(in the rows, 128 means zero)
First come named turns, each shown by rows before and after it. For each pair of rows after them, which turns, in which order, take the first row to the second? The first pair is done for you.
Q_744 (before -> after):
[147 159 131 138 163 175 123 102 107 149] -> [117 110 100 133 112 140 170 135  99 167]
[149 116  88 151 142 143 136 120  93 171] -> [159 115  84 135 128 168 122 127 118 165]
[136 117 130 150 117 146 124 140 109 151] -> [142 121 131 140 120 151 116 139 120 150]
Q_154 (before -> after):
[150 130 152  90 121 136 103 126 178  75] -> [126 162 131 165 181 145 114  96  87 154]
[114  95 113 130 100  87 153 143 119 121] -> [139 132 150 122 130  97 105 113 149  75]
[122 130 120 132 127 137 157 136 118 119] -> [131 133 127 121 129 138 150 133 138 103]
Q_929 (before -> after):
[163 131 110 111 118 129 120 126 146 136] -> [167 134 108 117 124 137 126 123 145 143]
[121 118 179 139 151  41 152 123 100  83] -> [136 139 190 135 165  58 125 110 109  72]
[137 114 131 115 104 137 112 148 159 108] -> [139 127 131 119 110 148 101 142 163 113]
[143 128 140 104  98 143 128 137 155 108] -> [152 136 139 108 106 157 122 136 154 110]
Q_411 (before -> after):
[129 127 132 135 136 106 146 121 122 126] -> [128 140 126 140 148 139 130 117 121 142]
[152 153 159 117 144 132 105 115 144  99] -> [116 122 133 143 128  82 153 121  90 128]
[160 122 155 127  79 182 102 140 134 128] -> [137  92 149 134  57 123 138 154 110 121]
Now pairs of rows:
Each pair is 2 to 3 turns apart.
[107  62  91  90  55 108 174 181 166 139] -> [164 143 123  97 128 225  75 135 199 136] -> Q_411 then Q_154
[140 166 132 118 185 162 108 117 137 128] -> [112 101 113  98 113  97 162 161 140 112] -> Q_744 then Q_744 then Q_411
[102  97 107 130 107  87 165 156 129 144] -> [118 134 152 130 134  65 140 134 132  95] -> Q_154 then Q_744
[163 146 153  92 129 125  83 120 167  77] -> [130  92  76 106  99 153 140 159 130 174] -> Q_154 then Q_744
[117 147 103 124 162 150 114 118 131 166] -> [101 114 113  99 128  80 145 140 140 122] -> Q_154 then Q_154 then Q_411
[149  94 106  61 113 197 101 169 135 230] -> [164 143 124  93 163 216  72 131 118 230] -> Q_154 then Q_154
[120 188 147 163 168  99  96  69 120 135] -> [101  96  74 112  68 108 147 144 158 178] -> Q_929 then Q_744
